Rotation paths and how fast each direction turns (degrees a step)
Each turn is a multiple of 5 degrees from 10 to 175, or 0.
Each row of a path follows its step; steps can be skipped.
path 1
step 0: [ 2.64 -0.99 -0.49 -1.62 -0.15  1.52  0.28 -0.84  0.85 -2.88 -0.19  0.44
 -1.43 -0.62 -0.05 -0.93 -0.40  0.94 -0.79  0.43  1.55 -0.06  0.44 -0.58
  1.69 -0.92 -2.22  1.29 -0.73  1.43  0.62 -1.17 -2.78  1.76 -1.73 -0.99
 -0.31 -2.41 -0.39 -1.74  1.21 -1.82 -0.56 -0.84 -0.17 -0.21  0.05 -0.49
 -1.18 -1.02  1.17 -0.02  0.14  0.64  0.33 -0.01 -2.80  0.50  1.03  1.31
  0.70 -0.78 -0.14 -1.11  1.01  0.22 -0.47 -1.79 -2.61 -0.35 -0.91 -0.73
  0.15  0.98  3.15]
step 5: [ 1.14 -0.84 -0.44 -0.17 -3.52 -0.32 -0.96  1.56  0.88  1.83 -0.43 -1.65
  0.48  2.10 -0.41 -0.16  0.81  0.20  0.76 -1.41  1.26 -0.54  0.50 -2.87
  0.32 -0.25  0.99  2.39  1.20  1.17 -0.81 -0.56  0.83  1.17 -0.18  0.26
  1.12 -0.15 -3.17 -0.52 -1.77 -1.08 -0.96  0.66  1.63 -0.30  0.79  0.73
  0.02 -1.76 -0.02  0.49 -1.17 -0.54 -0.12  0.37  0.17  1.97 -0.70 -1.26
  0.59 -1.63 -1.89  0.04  2.65 -0.29 -0.18  0.28  0.46 -2.71  0.23 -1.51
  1.23 -0.82  1.54]
step 9: [ 0.15 -0.17 -0.94 -0.23  0.33 -0.03  0.42  0.90  1.50 -0.14 -0.20  2.24
 -1.49 -0.17 -0.55 -0.47  2.40 -0.27  0.06 -2.72  1.20 -0.11  1.26  1.69
  1.11 -0.64 -0.01 -0.77  0.65  0.47  1.26 -0.60  0.19 -1.05  0.93 -2.76
  3.27 -2.34 -1.49 -1.43 -0.23 -0.20 -0.07  1.18  0.48  0.06  1.62  0.12
 -0.25  1.14  1.33  0.02 -1.47 -1.31 -0.16  1.15  1.36 -1.39  0.75 -2.15
  0.02 -0.61  0.76 -1.09 -0.82  3.18  1.00 -0.15  0.29 -2.72  1.36 -0.91
 -0.22 -0.89  2.06]
step 10: [ 0.00  2.46  2.65  0.61 -2.75 -0.57  0.06 -0.42 -0.50 -0.86 -0.65  1.41
  0.65  0.81  0.08 -0.56  1.46  2.18  0.62  1.13  1.13 -0.76  0.78  1.06
  0.25 -1.44  2.63  1.03 -0.90  0.88  0.35 -0.33 -1.44 -0.85 -0.64 -1.50
 -3.14  3.10 -1.76 -0.42  0.81 -0.50  0.62  0.06  0.64 -1.10 -0.36 -2.06
 -0.60 -1.90 -0.70  0.05 -1.74 -0.34 -0.78 -1.33  0.03  1.16  2.48 -1.18
 -0.56 -1.12  0.52  0.79 -0.65  0.21 -0.46  0.53  1.63  0.67  1.15 -1.04
 -0.21  1.56 -0.93]
step 13: [ 0.32  0.67  0.99 -0.96 -2.40  2.00 -0.29 -1.46  1.03 -0.51  1.27  2.55
 -0.95  1.21 -1.32  0.71  0.93  1.02  0.63 -0.64  0.58 -2.26 -0.71 -0.66
  0.98 -0.38  0.92 -1.67 -1.03 -1.08 -0.21 -1.28 -0.72  1.05 -2.61 -0.22
  2.35  0.47  0.57 -1.42  0.28 -0.45 -1.22  0.74 -2.50 -0.06 -0.43 -0.63
  0.59 -1.07 -1.12  0.51 -0.06  1.95  1.41  1.69 -0.51 -1.10 -0.60  0.61
  3.16 -0.71 -0.15 -0.56 -0.01  2.14  1.14 -2.38  1.66 -0.66  0.58  0.62
 -0.81 -1.85 -1.15]
step 17: [-0.52  0.03  0.24 -0.64  1.61  0.40 -0.85 -0.11 -0.25 -1.15 -0.45  1.17
 -0.71  1.06 -2.29  1.56 -1.51 -1.17 -1.03 -0.14  1.57 -1.58 -0.30 -2.03
  0.82 -1.68  0.71  0.20 -0.79 -1.02  1.10 -1.80 -3.32 -0.05 -0.60  0.29
 -0.22 -1.23  0.88  1.65  0.09  0.06 -1.29  0.27 -1.37  0.83  1.42  1.59
 -2.44 -1.17  0.57  0.22  1.00  0.47  0.45  0.18  0.65 -3.22 -0.95  2.42
 -1.03 -0.17 -1.91 -2.28 -0.61 -0.17 -0.61 -0.28 -2.04  0.10  2.54 -0.60
  0.36 -0.19  1.27]
step 18: [-0.75 -0.57  1.37  0.67 -0.94 -0.55 -0.22  2.09  0.46  0.96 -1.42 -0.23
  0.71 -1.81 -0.01 -1.63  1.43 -1.55  0.82  1.16  1.20 -1.45 -0.01 -0.64
 -1.11 -0.15  1.45 -0.38 -2.84 -1.95  0.43 -0.11  0.70 -1.32 -1.10  1.68
  0.87 -0.25 -0.07 -0.57  0.05 -0.72  0.27 -0.47 -0.09  0.23 -2.03 -0.80
  1.46  2.07  1.28 -0.82 -2.03 -1.98  1.14  0.55 -0.07 -0.89  2.39 -0.25
 -0.05 -1.49 -3.73 -0.52  2.47  1.09  2.06 -1.11 -0.27 -2.13 -0.55  0.92
  0.43  0.29 -0.24]
step 21: [-0.17 -1.15  0.70 -0.22 -1.75 -1.52 -0.84  1.09 -0.61  0.17  0.32 -0.60
  1.31  0.76 -1.59 -0.30 -1.89 -0.29  1.25 -1.35  2.66  0.27 -0.94 -4.01
  1.77 -0.02 -1.03 -0.12  0.47 -1.25 -1.11  1.57  0.03  0.22  0.61  1.87
 -0.15  1.01 -0.55  0.29 -0.28 -0.88 -3.28  0.57  0.61  1.79  0.97 -1.01
 -3.24  1.21  1.59 -0.35  0.09 -0.93  1.10 -0.10  2.24  0.45  0.42  0.92
  1.57  0.22 -0.85  0.30 -1.36 -0.84 -0.28  0.78  2.42 -0.51  0.93  0.18
 -0.79  0.20 -1.00]
step 23: [-0.85  1.16 -0.80  0.25  0.11  2.36  0.77 -0.95 -1.16 -0.56 -2.27  0.35
  0.61 -1.32 -2.00  0.84  0.14 -0.19  0.42  0.37 -0.62  0.09  1.95  0.91
  2.54  1.33  0.27 -0.04  0.55  1.01  0.18 -1.12 -0.10 -0.84 -1.33 -1.37
 -0.93 -2.11  1.00 -1.81 -0.02  0.54 -1.48 -1.59 -0.74 -1.97  0.32  2.28
  0.14 -0.61  0.12 -1.74 -1.39 -1.66  1.15 -2.42 -0.65  1.54  2.17 -1.16
 -1.76 -1.22 -0.14  0.10  1.24  0.79  0.03 -0.72  1.44 -0.29  0.78  2.49
 -1.58  2.23  0.88]
Directions:
[-0.19  0.33 -0.05 -0.31 -0.14  0.21  1.08  0.19  0.16  0.03 -0.14  0.14
  0.10 -0.05  0.14  0.57  0.40 -0.10 -0.57 -0.45 -0.02 -0.07 -0.58  0.15
  0.11  0.49  0.19  0.24 -0.52  0.39 -0.27  0.25 -0.22  0.19 -0.11 -0.09
 -0.28 -0.01  0.11 -0.21  0.37  0.08 -0.25 -0.22  0.13 -0.27  0.06 -0.39
 -0.37  0.23  0.16  0.34 -0.11  0.24 -0.46  0.13  0.25 -0.21 -0.67 -0.30
  0.20  0.10  0.04  0.08  0.30  0.19  0.04  0.14 -0.24 -0.30 -0.17  0.37
 -0.17  0.38 -0.01]	110
[ 0.27 -0.46 -0.03  0.29  0.10 -0.02  0.09  0.28  0.43 -0.63  0.05 -0.70
 -0.21  0.00 -0.22  0.12 -0.04  0.03 -0.20  0.56  0.19  0.19 -0.34 -0.01
 -0.18  0.06  0.29 -0.13 -0.04 -0.07  0.28  0.66 -0.29 -0.06 -0.54  0.52
  0.51 -0.27  0.11 -0.26  0.37  0.36 -0.03  0.22 -0.70  0.15  0.05 -0.34
 -0.19  0.06 -0.22 -0.17 -0.14  0.43  0.00 -0.49  0.28  0.31  0.18  0.14
 -0.20  0.41 -0.49  0.05  0.24 -0.03 -0.18 -0.18 -0.50 -0.10  0.33 -0.10
  0.16  0.02 -0.16]	20
[-0.03 -0.32 -0.31 -0.02  0.10 -0.21 -0.13 -0.08 -0.48 -0.02 -0.26  0.10
 -0.90  0.76  0.10 -0.02  0.02  0.00  0.20  0.51 -0.55 -0.07  0.46 -0.02
 -0.12  0.43 -0.08  0.62  0.06  0.37  0.22  0.08 -0.23 -0.08 -0.49  0.05
  0.03  0.01  0.05 -0.13  0.16  0.14 -0.46  0.35  0.06 -0.20  0.05 -0.02
 -0.12  0.81  0.47 -0.10 -0.04  0.45  0.31  0.10 -0.07 -0.17 -0.16 -0.30
  0.25 -0.45 -0.07  0.08 -0.24 -0.08 -0.04  0.34  0.12  0.45 -0.42  0.16
  0.18 -0.07  0.18]	90
[-0.01  0.14 -0.03  0.03  0.17  0.27  0.29  0.07 -0.10  0.35 -0.31 -0.08
  0.13 -0.06 -0.57  0.15 -0.67  0.40  0.02  0.02 -0.29 -0.13  0.12  0.38
  0.13 -0.84 -0.09 -0.09  0.09 -0.23  0.01  0.48 -0.45 -0.18  0.28  0.19
  0.06 -0.51 -0.31  0.55  0.17 -0.17  0.14  0.16 -0.07 -0.16  0.27 -0.16
  0.39  0.34  0.10  0.06 -0.15 -0.24  0.10 -0.12 -0.13 -0.24 -0.71 -0.80
  0.01  0.30  0.17 -0.18 -0.36  0.23  0.09  0.38 -0.41  0.07  0.03 -0.40
  0.28 -0.23 -0.36]	140
[ 0.31 -0.06  0.32 -0.08  0.17 -0.27 -0.14 -0.33  0.32 -0.14  0.46  0.14
  0.29  0.50  0.17  0.55 -0.48  0.33 -0.27  0.44 -0.29 -0.13 -0.17 -0.41
 -0.15  0.04 -0.15 -0.10 -0.24 -0.26  0.17 -0.17 -0.20  0.25 -0.42 -0.43
 -0.55 -0.42 -0.17  0.02  0.17 -0.22  0.30 -0.83 -0.22 -0.05 -0.16  0.41
 -0.11  0.15  0.38 -0.02 -0.33 -0.31 -0.11 -0.50  0.13 -0.25 -0.26  0.27
 -0.04 -0.23 -0.28  0.09  0.02 -0.10  0.11  0.43  0.59  0.10  0.50  0.00
  0.09  0.20 -0.29]	110
[-0.16  0.05 -0.32  0.44  0.18 -0.06 -0.09  0.36  0.34 -0.06  0.10 -0.25
  0.21  0.32  0.15  0.29  0.68  0.13  0.19  0.12 -0.24  0.05  0.45  0.05
 -0.56 -0.45  0.23  0.08 -0.51  0.08  0.23  0.12  0.34 -0.22  0.42 -0.18
  0.53  0.20 -0.29 -0.09  0.08 -0.35 -0.02 -0.33  0.35 -0.01 -0.24  0.27
  0.66  0.44 -0.09  0.38 -0.11  0.43  0.16  0.49 -0.14 -0.02 -0.48  0.38
 -0.16  0.14 -0.11  0.35  0.56 -0.02 -0.18  0.18  0.15 -0.57  0.21 -0.17
  0.17 -0.24  0.07]	170
[-0.03 -0.40 -0.03  0.44 -0.03 -0.06 -0.45  0.34 -0.27 -0.14 -0.29  0.11
  0.06  0.04  0.09  0.30 -0.18  0.34 -0.53 -0.13 -0.04 -0.44  0.52  0.19
  0.08  0.20  0.66  0.16  0.21 -0.16 -0.51 -0.19  0.05  0.42  0.11 -0.06
 -0.07  0.33  0.20 -0.09  0.16  0.24  0.03 -0.13  0.62  0.04  0.14  0.14
 -0.15  0.37 -0.18 -0.44  0.10 -0.12  0.29 -0.30  0.07 -0.03 -0.02 -0.13
  0.43  0.17  0.22 -0.39  0.47 -0.05  0.19 -0.14 -0.42  0.01  0.67 -0.71
 -0.35  0.63  0.08]	60
